In the data rows, the value 500 means zero.
Here are some points, one per row:
440/575/500/506/503/651/400/538/676/411/513/560/509/707/537/534/510/511/601/583/458/553/453/586/708/498/612/579/446/477/417/527/437/476/655/486/700/548/360/519/510/430/468/487/565/591/541/554/481/333/487/579/466/590/560/620/770/534/404/402/423/520/597/516
604/548/307/381/322/570/386/426/572/544/513/585/422/665/584/537/520/700/473/518/606/611/590/461/473/417/466/559/338/594/420/639/407/546/520/418/416/521/448/492/585/578/451/579/606/550/470/469/459/516/436/357/575/364/604/337/262/377/453/401/551/587/551/503
439/461/501/466/348/325/510/389/485/676/472/442/348/573/458/583/474/322/407/379/377/484/415/562/424/503/388/485/352/222/471/581/474/505/577/476/655/456/445/532/454/458/499/522/429/405/423/580/390/496/506/459/560/440/478/449/481/454/373/595/453/284/432/492
456/425/559/326/365/503/424/497/572/505/549/602/470/493/397/397/397/396/421/632/618/453/484/374/490/530/438/557/533/555/486/545/650/321/525/560/558/598/564/414/401/528/555/456/461/450/405/525/576/465/477/464/405/317/482/572/614/570/551/489/746/467/553/312
362/771/615/418/584/589/544/558/586/580/564/443/408/350/415/624/426/563/307/465/544/490/555/541/457/522/441/493/367/480/446/443/394/603/580/524/460/548/652/471/473/705/656/553/418/573/520/461/537/426/453/635/534/559/603/536/481/516/460/507/521/670/532/521
593/471/660/455/665/367/379/556/598/335/407/406/488/496/472/539/444/502/651/388/594/390/682/617/518/520/518/577/468/478/688/688/370/535/380/617/461/521/455/444/569/541/400/598/493/541/489/382/455/564/438/536/529/472/432/607/498/558/487/559/596/373/617/535
412/441/404/372/456/472/516/490/545/455/678/350/607/563/487/377/635/494/419/433/382/448/526/520/328/411/431/406/666/546/470/574/319/417/478/279/519/448/486/380/430/520/470/542/556/264/581/532/512/371/366/522/507/618/507/594/514/551/605/486/533/544/592/653
594/500/521/453/482/603/538/351/517/267/576/443/545/460/560/616/444/481/552/458/442/592/517/382/610/611/378/293/587/473/583/459/591/422/552/483/651/381/381/545/402/625/462/390/491/607/434/555/703/532/547/522/677/482/522/504/383/369/490/634/437/507/599/491
555/497/572/585/394/308/424/558/538/555/582/719/457/368/423/601/583/496/528/477/651/489/523/561/421/509/366/488/583/529/527/389/463/271/548/426/536/489/540/389/714/373/420/538/542/653/598/538/563/711/623/529/352/534/721/509/515/520/506/558/332/566/545/623
569/442/741/383/732/356/403/537/430/459/432/385/453/564/276/494/546/637/545/574/545/468/359/422/491/535/577/492/470/586/391/357/518/442/693/434/435/439/367/425/579/491/493/374/450/323/411/403/414/506/466/432/583/464/462/367/503/351/496/454/444/511/367/521
462/371/506/421/577/672/454/277/445/494/609/570/512/407/490/524/433/581/424/479/558/467/658/401/609/536/452/457/418/548/540/375/448/505/409/546/370/423/510/640/414/235/450/507/626/375/460/692/403/599/383/545/537/520/514/458/579/595/376/578/359/433/427/444
493/495/469/542/463/640/491/484/432/640/463/424/484/536/555/599/600/461/625/439/426/575/388/498/450/535/575/616/448/557/561/434/348/308/431/566/516/339/634/410/454/709/465/552/528/487/462/525/472/641/445/635/411/416/358/624/532/419/503/409/457/498/344/358
414/450/568/579/704/394/601/313/593/377/536/469/476/477/663/345/418/618/546/460/589/524/468/602/390/489/449/647/455/442/399/423/662/393/388/399/553/458/388/609/582/473/700/507/490/561/537/393/430/425/410/495/404/396/414/561/383/460/583/389/444/507/390/467
408/456/421/509/473/521/633/506/486/514/532/522/600/436/403/547/549/575/443/438/414/556/312/492/520/636/693/593/382/566/582/363/463/617/430/568/627/683/361/463/574/401/517/496/528/542/569/569/616/657/384/561/519/427/512/479/407/541/552/616/760/416/531/625
374/467/536/627/609/547/561/611/496/520/469/655/645/519/668/475/488/529/460/364/356/486/586/272/499/428/577/496/494/538/538/593/481/543/853/395/581/370/626/505/626/415/592/549/468/486/511/499/432/568/636/461/561/418/415/532/427/615/493/610/600/432/522/412
784/587/560/608/423/531/445/553/442/615/450/441/464/548/480/487/350/627/563/477/439/480/423/528/411/520/507/488/546/578/481/558/676/479/518/596/484/426/525/776/653/570/603/596/622/449/622/695/396/470/522/512/502/597/612/559/618/479/741/586/598/529/593/581
459/576/550/657/453/396/419/506/414/567/495/432/618/661/613/431/571/532/332/611/642/611/693/610/521/569/596/613/575/495/660/404/592/430/550/577/521/541/468/531/457/628/484/570/490/405/642/499/670/429/515/521/671/535/544/470/556/600/365/575/482/527/395/451
410/601/531/559/313/526/491/642/502/386/439/368/523/373/519/430/471/479/605/472/507/450/504/539/429/398/401/365/628/580/363/429/208/561/419/603/561/588/515/515/569/426/593/444/727/460/479/496/493/409/535/288/553/476/559/470/466/410/334/531/569/521/335/350
382/534/393/442/589/475/417/585/413/567/445/648/370/315/642/399/576/567/503/653/299/517/610/577/565/444/505/448/574/373/544/567/502/426/547/642/447/492/473/513/458/421/496/510/381/567/431/533/578/538/422/499/581/456/532/486/572/335/612/455/597/461/365/640
675/540/501/457/584/501/612/666/564/570/572/570/552/500/463/514/534/262/636/641/521/578/512/489/546/555/578/632/412/495/514/643/429/420/410/376/452/565/482/627/489/460/605/451/476/511/428/424/509/488/409/433/601/581/483/497/444/647/616/688/397/670/365/443
653/267/679/582/460/611/551/418/404/551/445/547/374/444/551/428/524/496/457/599/495/524/587/399/548/364/555/485/454/546/394/520/586/668/336/470/638/528/646/314/468/511/476/397/560/552/584/490/549/407/532/633/621/426/519/603/494/460/404/612/395/467/494/671
513/684/490/609/351/498/684/331/458/423/477/504/435/383/356/385/405/453/567/463/419/461/545/464/576/461/595/601/596/370/398/464/570/485/558/522/423/558/470/347/528/543/283/495/345/486/475/592/385/590/406/430/590/489/399/546/509/613/453/397/493/646/520/486
637/520/372/617/609/416/568/493/650/563/500/560/446/613/555/758/541/626/498/573/607/537/405/500/407/584/387/461/685/472/519/488/487/800/542/490/407/552/569/465/456/483/417/443/527/499/431/491/562/495/458/389/497/477/467/748/595/551/559/457/522/503/420/454
589/448/301/575/437/303/457/519/521/388/405/477/511/563/571/351/375/459/394/431/458/485/335/367/606/357/419/480/473/474/596/445/383/494/467/534/432/417/562/589/505/606/591/309/466/504/349/386/518/519/386/604/379/586/555/458/597/603/370/433/499/570/543/591
630/529/449/438/390/609/412/387/605/561/421/533/648/435/497/375/567/482/539/468/597/588/536/579/437/542/579/414/584/461/468/460/444/488/645/469/331/698/458/507/387/518/581/425/398/567/492/386/311/471/635/682/420/580/399/501/462/469/501/533/539/326/457/540
384/495/506/490/421/478/597/453/542/392/378/560/394/507/600/666/533/472/527/605/447/374/442/364/517/416/684/340/418/415/561/431/539/397/434/483/374/578/533/532/363/518/486/555/447/371/744/356/456/505/467/413/410/547/619/487/475/434/531/525/475/434/575/406
548/445/595/506/706/533/613/410/461/490/477/634/559/582/517/451/697/404/522/570/461/364/496/602/566/504/386/459/521/504/504/547/506/582/527/510/611/530/574/651/333/558/538/509/618/489/625/621/451/741/677/539/528/460/487/337/516/497/370/421/671/667/579/539
386/583/504/484/638/507/549/407/416/672/535/329/690/525/640/488/474/448/673/559/622/438/506/440/460/390/536/360/478/514/538/450/585/531/512/553/681/537/616/409/479/468/339/531/503/566/253/623/481/388/466/441/343/609/630/375/417/526/549/556/491/492/599/566
208/437/465/405/361/613/671/552/568/555/493/459/537/462/467/585/581/565/539/450/667/476/445/571/627/479/515/533/654/564/493/710/754/536/464/624/469/430/518/493/591/592/583/500/570/421/392/418/499/626/551/478/545/664/476/503/519/465/479/529/412/493/487/612
617/517/447/393/520/501/393/437/327/545/470/422/324/425/547/691/542/498/380/400/494/389/440/469/410/384/567/519/604/590/466/539/529/423/419/455/518/450/426/595/607/365/494/481/436/656/602/548/629/356/655/449/397/687/243/419/471/600/448/459/618/547/470/455
494/554/428/426/593/396/550/612/436/458/608/530/338/444/497/360/400/582/542/315/458/788/377/560/540/500/535/449/450/541/608/566/512/520/468/526/502/653/577/426/346/482/435/561/566/406/536/456/502/455/707/483/524/455/481/408/570/583/589/432/366/474/558/420
451/549/303/603/497/572/508/392/251/453/442/520/555/495/280/530/382/404/459/524/445/379/645/582/526/647/434/564/423/538/595/560/456/555/581/495/495/554/528/412/481/549/579/417/515/445/528/342/563/398/519/374/264/412/451/536/571/378/601/510/356/496/466/578
505/463/590/551/502/533/431/567/583/477/567/420/520/631/410/487/593/412/600/462/407/515/448/386/565/614/363/676/556/452/590/505/560/573/402/582/341/540/629/520/595/315/534/485/315/463/539/533/538/311/534/591/528/503/588/430/311/382/521/290/503/476/483/492
576/477/605/463/466/497/570/693/480/422/432/528/628/448/403/480/626/477/411/454/405/639/605/632/369/469/494/477/479/513/524/463/685/666/406/425/508/275/392/584/469/444/385/461/439/617/458/359/412/441/309/503/339/461/525/415/558/487/481/419/500/492/534/307
404/420/380/613/542/581/290/698/506/585/360/526/584/434/480/440/331/416/377/485/627/338/311/516/425/492/413/478/411/488/383/457/545/473/397/418/412/392/296/489/382/458/291/554/499/572/559/530/499/526/623/499/626/448/483/580/381/514/559/464/390/564/568/501
520/403/470/499/467/407/506/588/487/429/692/417/505/598/523/474/460/475/477/701/423/486/617/535/560/636/591/418/472/446/282/404/425/589/380/470/355/473/526/465/617/604/610/655/448/587/421/547/558/628/616/507/460/534/365/426/549/538/586/440/472/330/594/442
These points spread out most along one direction. How many in every 100 of the points above lie lower along it than each point below? Round to a whole number. More than half of the points above lie lower than the first one.
362/771/615/418/584/589/544/558/586/580/564/443/408/350/415/624/426/563/307/465/544/490/555/541/457/522/441/493/367/480/446/443/394/603/580/524/460/548/652/471/473/705/656/553/418/573/520/461/537/426/453/635/534/559/603/536/481/516/460/507/521/670/532/521 61
637/520/372/617/609/416/568/493/650/563/500/560/446/613/555/758/541/626/498/573/607/537/405/500/407/584/387/461/685/472/519/488/487/800/542/490/407/552/569/465/456/483/417/443/527/499/431/491/562/495/458/389/497/477/467/748/595/551/559/457/522/503/420/454 33
548/445/595/506/706/533/613/410/461/490/477/634/559/582/517/451/697/404/522/570/461/364/496/602/566/504/386/459/521/504/504/547/506/582/527/510/611/530/574/651/333/558/538/509/618/489/625/621/451/741/677/539/528/460/487/337/516/497/370/421/671/667/579/539 97
456/425/559/326/365/503/424/497/572/505/549/602/470/493/397/397/397/396/421/632/618/453/484/374/490/530/438/557/533/555/486/545/650/321/525/560/558/598/564/414/401/528/555/456/461/450/405/525/576/465/477/464/405/317/482/572/614/570/551/489/746/467/553/312 53
404/420/380/613/542/581/290/698/506/585/360/526/584/434/480/440/331/416/377/485/627/338/311/516/425/492/413/478/411/488/383/457/545/473/397/418/412/392/296/489/382/458/291/554/499/572/559/530/499/526/623/499/626/448/483/580/381/514/559/464/390/564/568/501 22
505/463/590/551/502/533/431/567/583/477/567/420/520/631/410/487/593/412/600/462/407/515/448/386/565/614/363/676/556/452/590/505/560/573/402/582/341/540/629/520/595/315/534/485/315/463/539/533/538/311/534/591/528/503/588/430/311/382/521/290/503/476/483/492 8
604/548/307/381/322/570/386/426/572/544/513/585/422/665/584/537/520/700/473/518/606/611/590/461/473/417/466/559/338/594/420/639/407/546/520/418/416/521/448/492/585/578/451/579/606/550/470/469/459/516/436/357/575/364/604/337/262/377/453/401/551/587/551/503 39
555/497/572/585/394/308/424/558/538/555/582/719/457/368/423/601/583/496/528/477/651/489/523/561/421/509/366/488/583/529/527/389/463/271/548/426/536/489/540/389/714/373/420/538/542/653/598/538/563/711/623/529/352/534/721/509/515/520/506/558/332/566/545/623 72
439/461/501/466/348/325/510/389/485/676/472/442/348/573/458/583/474/322/407/379/377/484/415/562/424/503/388/485/352/222/471/581/474/505/577/476/655/456/445/532/454/458/499/522/429/405/423/580/390/496/506/459/560/440/478/449/481/454/373/595/453/284/432/492 56
412/441/404/372/456/472/516/490/545/455/678/350/607/563/487/377/635/494/419/433/382/448/526/520/328/411/431/406/666/546/470/574/319/417/478/279/519/448/486/380/430/520/470/542/556/264/581/532/512/371/366/522/507/618/507/594/514/551/605/486/533/544/592/653 44
784/587/560/608/423/531/445/553/442/615/450/441/464/548/480/487/350/627/563/477/439/480/423/528/411/520/507/488/546/578/481/558/676/479/518/596/484/426/525/776/653/570/603/596/622/449/622/695/396/470/522/512/502/597/612/559/618/479/741/586/598/529/593/581 64
374/467/536/627/609/547/561/611/496/520/469/655/645/519/668/475/488/529/460/364/356/486/586/272/499/428/577/496/494/538/538/593/481/543/853/395/581/370/626/505/626/415/592/549/468/486/511/499/432/568/636/461/561/418/415/532/427/615/493/610/600/432/522/412 92
